In the data rows, the value 128 means zero.
Here are some points, one per row:
[ 81 101 109 129 121  97  58  56 125 142 123 156 106  91 113 144 137 130
 203 148 108 164 134 123 164  60 134 194 108 151 204  78 140 153 146 121
 138 130 105 148  63 131 131 121 147 133 121 132]
[ 81 119 171 150 109  75  90 120 139  85 151 159 175 154  89 103  42 149
 167 152  69 150 124 142 101 228  85 135 110 152 107 132 147 123 162  81
 138 138 157 154 108 138 140 115 156  89 169 127]
[139 207  91 157 128 135 170  67 111 121 170 135 146 164 123 101 106 127
 118 141  97 145 143 101  94 136 158 101 143 107 179 113 113 137 170 121
 237  82 109  83  66 153 140 110 146 144 149 119]
[ 76 134 104  75 132 180  85 117 184 121 179 118 131 110  91  95  94 116
 192  98 129 119  86 175 121 161  93 119  87 167 136  89 141 119 169 131
 117 149 150 196  94 158 131 158 121 126 137 134]
[105 150 129 148 100 106 201 118 149 128  73  85 103 110 186 134  80 106
 136 160 145  90 111  66 141 144 143 104 103 154 110 171 124 153  84 115
  38 165 149 150 142 104 129 132 153 129 134 143]
[177 203 137 162 141 129 116 149 124 142  55 153 129 122 142 120 117  37
  78 118 193  98 110 147 152 109 170  70 122 141 137 151  78 109  85 139
  78 172 131  71 146 122 118 149 133 123  60 148]
[163  55 145  90 128  89 161 202 153 128 108 129 153 135 129 142 207 115
  86 121 124 124 121 146 115 112 113 125 172 139  62 149 126 117 157 108
 118  80 112 164 175  97 106 122 101 152 134 178]
[175  87 172 116 112 156 178 155 149 153 127 153 132 184 201  96 139 115
  75 135  81 133 166 111  96 117 100 103 172 130  62 120 107 126 155 144
 140  98 182  80 151 146  81  81 142 117 124 172]
[149 128 112 169  79 112 181 156 114 104  68 112 126 150 140 172  89 154
 117 183 148 106 101  57 135 157 111 134  67 162 108 168 114 126  83  91
  37 142 134 149 164 114 171 129 150 110 152 101]
[110  88 179 157  89  66 144 113 136 133 134 153 147 149 157 161 110 121
  75 170 112 156 203  76 137 116 143 148 116  96 116 188 116 108 105  98
 154  91 124 117 101 126 111 125 123 112 188 155]
[ 87 181 117 166 140 198  96 144 123 108 146 135 130 138 132  93 102 141
 103 121 178  48  64 162  97 177 122 125 112 150 160 131 132  99 107 145
  59 172 170 102 104 135 150 127 123 131 113 114]
[ 86  92 125  95 156 126 143 168  94 141  23 124 212 123 120 125  26 140
 141 126 131 181 157 101 108 202 117 135 144 115 105 109 123 155 202  84
 183 117  84 119 156 137 147 110 157  99 136 124]
[198  93 115  66 120 123 112 178 147 148 163 110  97 125  77 172 151 143
 154 149  91 153 162 137 172  94 122 122 124  73  95 153 121 133  80 157
 191  59 127 203 143  86 145 165 116 145 104  92]
[137  52 186 121 133  84 141 150 125 146 128 137 123 138 183 141 180 134
  65 146 153 120 131 144 137 111 127 147 141 115  70 164 109 113 104 157
  46 136 119 117 192 126 114  95  90 137 126 137]
[123   4 118  85 153 131 129 155 143 139 143  98 148 106 192 133 195 166
  94 110 160 127 142 150 114 122 127 184 178 117 111  83 141 107 168 110
 124 112 104  88 164 124 147  99  92 157 143 121]
[119 133 105 155 107 151 135  89 119 114 149 121 140 105 117 160 100 172
 126 176 107 167 167  81 123 135 136 149 129  98 164 125 119 155 160  80
 234  84  95 147  86 123 154 125 112 142 139 101]
[142  97 116 177 112 107 179  92  81 113 155  99  41 135 170 152 177 139
 134 155 113 107 140  66 112  73 127 122 120 165 112 139 148 139  41 173
  89 133 156 212 142 108 137 128 153 105 153 144]
[105  53 126 119 148 117 146 153 122 140 164 112 160 140 138  95 161 137
 159 105 104 155 153 173 114 131 121 145 182  81  80 138 166 118 203 126
 178 113  82 115 141 150  90  93 102 141 124 154]
[137  99  97 174 112  79 223 141 131 110 104 121 123 125 166 155 168 164
  86 150 145  66  99 101 135  95 152 119 145 148  92 169 130 123 139  59
  85 134  95 191 127  99 127 121 115 173 150 120]
[ 96 116 123 128 146 109 138  93 161 171 170 126 163  89 131 116 103  95
  98 145 128 148 189 103 135  79 138 164 124  64 134 165 107 152 213 116
 235  91 102 144  94 133 144 124  98 152 145 105]
[149 122 135  56 127 158  89  86 178 166  72 123  61 117 113 138 172 105
 149 136 113 152 150 125 155 119  86 121  98 165 167  76 115 125  53 162
  52 163 194 149  95 139 146 148 152 133  94 134]
[135 184 152 152 123 105  55 132  75 104 100 154 156 111  44 119 133 118
 216  69 111 173 117 182 144 107 119 140 113 132 146 128 167 118 109 173
 194 138  58 129 118 135 115 156 142 107 115 103]
[ 77 164 150 188 105  89 153  96  80 112 221 158  87 157 175 113 114 154
  94 161  94 144 143 125 125 135  96 166 119 121 104 202 106 114  57 176
 122 142 177  69 151 134  67 122 141 103 153 149]
[114 191 142 151 126 157 135 101 162 137  95 121 104 115 119  98  73  63
 121 137 160 110  80 147 120 180 134  80 104 153 176 138 110 138 118 130
  69 171 185 112  91 140 138 142 134 114 119 117]
[205 139 106 116 150 131 182 188  70 135  92  61  89 126 108 112 118 142
 182  69 103 163 132 108 151  95 130  55 134 104  79  60 166 190 144 159
 120 108 119 154 165 131 110 135 162 155 117 164]
[158 138  93 114 160 144  83 195  71 104  91  92 141 129 125 139 144 186
 117  95 167 107 122 157 157 143 168 114  94  65 113 171 133 134  63 161
 124 127 104 111 239 117 153 146 105 121 115  70]
[109 114 103 166  90  84 142 120 105 102 161 139 173 155 136 171 187 135
 113 130 148 102 107  99 101 116 148 108 153 146 157 120 146 110 232  80
 226 110  82  99  95 110 135 109  91 158 152 147]
[141 203 112 128 112 215  81 172  88 120 135 147 147 189 131 152 173 166
  62  84 157 111 117 158 119 148 164 138 156 108 148  80  86 104  85 198
  98 123 147  56 180 109 128 124 124 112  55 101]
[150  97  99 125 181 126 102 100 113 141 148  91 102  75 160  96 152 109
 158  76 171  93 115 132 153  65 155 161 128 137 196 127 153 127  98 173
  38 197 103 110 176 148  90 112 115 150 119 139]
[ 83 142 130 116 185 183  76 122 161 128 175 126 159  92  84  86 105  83
 170 106 129 108  61 176 116 175 101 115 113 160 146 120 161 132 153 122
 115 164 157 144  82 142 130 155 117  99 133 106]
[123 139 130 112 168 140  96 104 170 135  40 139 111 110 140 130 116 111
 109 123 182 142 149 136 150 118 129 142 125 148 192  73 105 110  79 169
  38 199 147  50 114 147 150 121 128 103  75 131]
[120 166 114 101 131 187 173 102 139 126 188  79  59 107 148  96  83 149
 136 119  95  66  88 134 107 109 116  87  98 173 153 139 157 150 159 100
  83 137 204 163 106 150 134 174 146 119 147 122]
[168 180 118  77 121 186 132 133 138 147  87 123 191 151  71 151  66 140
 159  99 116 182 145 128 112 193 123  87 146  90 125  76 100 151 133 108
 196  79 138  96 120 128 174 145 136 112 121 101]
[ 70 177 166 107 127 145 100 136 200 117 176 157  95 120 103 124  47  52
 113 165 138 105 104 170 136 131 105 101  91 126 123 182 108 124  76  78
 120 148 194 188 116 115 133 165 133 115 139 108]
[125 169 122 189  84 117 116  63 112 111 226 173 129 132  93 134 177 171
 101 162  97 117 154 118 135 106 159 158 130 125 133 153 138 114 137 116
 203 108  77 108  84 114  92 114 138 126 158 133]
[162 142 139  73 118 112  35  98 130 119 111 162  87 133  56 146 217 128
 190 107 106 156 127 146 146 116 116 176 163 168 151  48 153 120 109 137
 156 118  97 149  69 138 129 131 134 142  97 140]
[160  78 147 127 161  89 159 173 113 147  87 155 162 123 134 122 175 124
 135  89 135 145 124 132 106 117 147 140 171  90  82 108 128 113 200 136
 165 108  64 101 176 129 101 107 106 146 129 150]
These points spread out most along one direction. Take the direction at right angles to it along which they spread out most. Go by this last direction. Where along it does each point below lie, from 0 to 99? 50 is the average, and the first point above lies past it. One standard deviation of the points above along it is 16.
[114 191 142 151 126 157 135 101 162 137  95 121 104 115 119  98  73  63
 121 137 160 110  80 147 120 180 134  80 104 153 176 138 110 138 118 130
  69 171 185 112  91 140 138 142 134 114 119 117] : 61
[141 203 112 128 112 215  81 172  88 120 135 147 147 189 131 152 173 166
  62  84 157 111 117 158 119 148 164 138 156 108 148  80  86 104  85 198
  98 123 147  56 180 109 128 124 124 112  55 101] : 43
[149 128 112 169  79 112 181 156 114 104  68 112 126 150 140 172  89 154
 117 183 148 106 101  57 135 157 111 134  67 162 108 168 114 126  83  91
  37 142 134 149 164 114 171 129 150 110 152 101] : 33
[142  97 116 177 112 107 179  92  81 113 155  99  41 135 170 152 177 139
 134 155 113 107 140  66 112  73 127 122 120 165 112 139 148 139  41 173
  89 133 156 212 142 108 137 128 153 105 153 144] : 31
[198  93 115  66 120 123 112 178 147 148 163 110  97 125  77 172 151 143
 154 149  91 153 162 137 172  94 122 122 124  73  95 153 121 133  80 157
 191  59 127 203 143  86 145 165 116 145 104  92] : 48
[137  99  97 174 112  79 223 141 131 110 104 121 123 125 166 155 168 164
  86 150 145  66  99 101 135  95 152 119 145 148  92 169 130 123 139  59
  85 134  95 191 127  99 127 121 115 173 150 120] : 26
[139 207  91 157 128 135 170  67 111 121 170 135 146 164 123 101 106 127
 118 141  97 145 143 101  94 136 158 101 143 107 179 113 113 137 170 121
 237  82 109  83  66 153 140 110 146 144 149 119] : 70
[158 138  93 114 160 144  83 195  71 104  91  92 141 129 125 139 144 186
 117  95 167 107 122 157 157 143 168 114  94  65 113 171 133 134  63 161
 124 127 104 111 239 117 153 146 105 121 115  70] : 35
[ 70 177 166 107 127 145 100 136 200 117 176 157  95 120 103 124  47  52
 113 165 138 105 104 170 136 131 105 101  91 126 123 182 108 124  76  78
 120 148 194 188 116 115 133 165 133 115 139 108] : 64
